26,-12,-34,-28,-22 value -22
71,77,17,49,50,77,80 value 71
6445,4985,4468,5118,2414,8089,4362 value 4985
6115,6802,9223,1540,7783 value 6802
846,74,692,503,323,409,114 value 409
-9,-35,-18,-37,33 value -18
-721,-845,-39,548,93 value -39
---
(17.3, 24.6, 47.6, 27.1, 34.4, 38.8) -> 38.8
(40.6, 37.7, -28.6, -37.5, -46.2) -> -46.2
(-15.8, 12.2, 10.4, -47.0, 31.4, -21.2, -38.1) -> -38.1
(-23.2, -36.4, 54.4, 52.9, 25.3, 10.4, 46.0) -> 46.0
(52.8, 57.2, 20.5, -10.1, 23.9, 3.9, 43.9) -> 43.9
(-34.5, -35.4, -21.3, -27.3, -9.4, -53.6) -> -53.6
(-13.7, 36.3, 13.6, 10.3, 7.0, -45.5, -6.1) -> -6.1
(-10.6, 27.8, -13.3, -11.9, -40.4, 52.6, -11.0) -> -11.0
(-25.3, 49.9, -26.6, 55.8, -3.6) -> -3.6
(-28.1, 54.1, 44.1, 1.2) -> 1.2
---
[[ 16.4   2.4  47.2 -38.1]
 [ 22.3 -14.6 -49.6  -1.2]
 [-15.6   8.1 -39.5  44.3]] value -14.6

[[ 17.4 -16.5  34.1 -11.8 -16.4 -43.6]
 [-35.6 -43.2  43.1 -45.9 -41.5 -22.5]
 [ 35.7  34.2 -39.2  44.0  35.9 -17.2]] value -43.2

[[  6.8  40.0  30.2  -0.1 -36.0  11.8  42.7]
 [ 19.1 -22.5 -24.6   3.4  24.3   1.5 -12.5]
 [ 17.8  -9.1  -9.6   3.1   7.2  -1.0  -9.3]] value -22.5

[[ -0.9  -0.2  -4.2  -9.5  -4.7  -5.1   2.8]
 [ -0.9  -0.2  -4.2  -9.5  -4.7  -5.1   2.8]
 [ -0.9 -17.5  -4.2  14.7 -45.0   5.4   7.7]] value -0.2

[[ 26.3   9.1  -0.6   6.0  24.2  39.9  40.0]
 [ 40.4  39.0  19.2  -8.2 -30.6 -34.1 -22.3]
 [  0.9   2.6  19.1  36.2  42.4  28.8   2.7]] value 39.0

[[ -8.3 -39.2  48.3  36.6 -28.8   2.6 -38.0]
 [ 23.2  -5.1  18.6 -11.1 -31.7  24.9  -2.9]
 [-28.4 -59.2  13.7  23.7 -36.3 -22.7  -2.0]] value -5.1

[[-31.8 -15.6  10.3 -20.9 -46.3  12.0  20.3]
 [ 47.7 -21.7  15.2  43.9 -33.6  41.0 -10.5]
 [ 26.7  33.5  -5.5  26.5  10.8 -20.5 -45.3]] value -21.7
---
Input:
array([[ -5.5,   9.6, -17.4, -24.4, -16.9],
       [  9.1, -31.8,  42.4,   6.9, -15.0],
       [  2.9,  21.1,  -7.3, -13.5,  -5.6]])
Output: -17.4

Input:
array([[ 18.5, -14.4,  18.6,  -9.2,  16.0,   2.7,  23.5],
       [-51.4,   4.8, -17.8,  20.2, -25.0,  17.6, -26.7],
       [-13.1,  12.3, -37.1,  -2.2,  12.9,  35.0,  -3.7]])
Output: 18.6

Input:
array([[-47.0,  18.2,  -2.2, -25.3,  12.3,  -0.7],
       [ 16.9,  15.5,   2.9,  17.7,   7.8, -31.0],
       [ 13.7,  -2.3,   2.1, -20.2, -13.2,  -0.9]])
Output: -2.2

Input:
array([[-55.5,  37.6, -45.6,   7.9, -57.9],
       [  6.1,   3.6,   7.0, -40.0, -21.5],
       [ 18.3, -13.8,  17.5,  -0.2,  42.6]])
Output: -45.6

Input:
array([[  4.7,   7.6,  -1.2,  11.7,   8.2,   2.2],
       [ -0.1,  10.0,  -2.0,  15.8,  13.6,  -0.7],
       [-33.1,  19.1,  -0.7,  28.0,  49.8, -20.1]])
Output: -1.2

Input:
array([[-22.2,  -8.8, -15.8,  51.4],
       [ -4.9,   5.0,  -5.8,  23.2],
       [  6.9,   2.1,  -3.5, -54.9]])
Output: -15.8

Input:
array([[-41.0,  42.4, -36.3,   6.1],
       [ 12.9,   4.8,  -4.8,  49.0],
       [  3.8,  -4.8,  -5.2,   0.5]])
Output: -36.3

Input:
array([[ 22.5,  27.5,  -6.2, -20.1, -42.3],
       [ 26.6,  32.8, -39.1,  18.6, -34.7],
       [ 44.8,  23.1,  -2.2,  -7.5, -48.3]])
Output: -6.2

Input:
array([[-42.0,  35.0, -24.4,  -5.0, -13.8],
       [-44.8,  28.3, -23.3, -29.7, -42.7],
       [ 14.4, -18.6,   9.8,   3.7,   2.9]])
Output: -24.4
---
1.146	2.058	1.118	0.154	-0.573	0.983	-0.786
-0.636	-1.564	-0.926	1.341	-0.423	-0.720	-0.887
-> 2.058, 1.341

-1.26	0.04	1.23	1.69	0.54	0.29	-0.20 -> 1.69, 1.23

0.152	-0.038	-0.023	-0.038	-0.046
0.192	0.121	-0.030	-0.006	0.175
0.013	0.041	0.028	-0.162	0.029
-> 0.192, 0.175

1.0	-0.8	1.9	0.3	1.3	1.1
1.8	-0.7	-0.2	1.0	-0.6	-1.8
0.0	0.6	0.5	1.0	0.2	0.0
-> 1.9, 1.8

-161.61	183.91	-37.62	-175.46	-21.43 -> 183.91, -21.43

11.1	-2.0	9.3	2.8	-13.4 -> 11.1, 9.3

0.016	-0.136	0.050	0.157	-0.006	0.024	0.004 -> 0.157, 0.050

-0.33	-1.29	0.39	-1.39	1.13
-0.63	-0.86	-0.57	-0.30	0.11
-> 1.13, 0.39
---
[-17.8  13.1  11.4  50.6 -19.9   8.9 -18.8]: -19.9
[ 59.7  -8.7  -9.0  45.8  20.3  48.2 -22.1]: 20.3
[ 29.2 -36.8 -44.1 -11.8 -35.5 -29.7 -29.4]: -35.5
[ 31.3   5.6  58.4 -31.0 -13.2   8.2   1.3]: -13.2
[ 54.7 -16.7   6.1  45.1   9.4  15.4 -17.9]: 9.4
[-23.2  -3.9  -4.8  33.0  54.5  -2.6   2.2]: 54.5
[-27.6  11.7  28.1  22.6   1.8   7.4 -50.1]: 1.8
[-24.1  43.8 -26.3 -36.9   0.2  -6.4  15.1]: 0.2
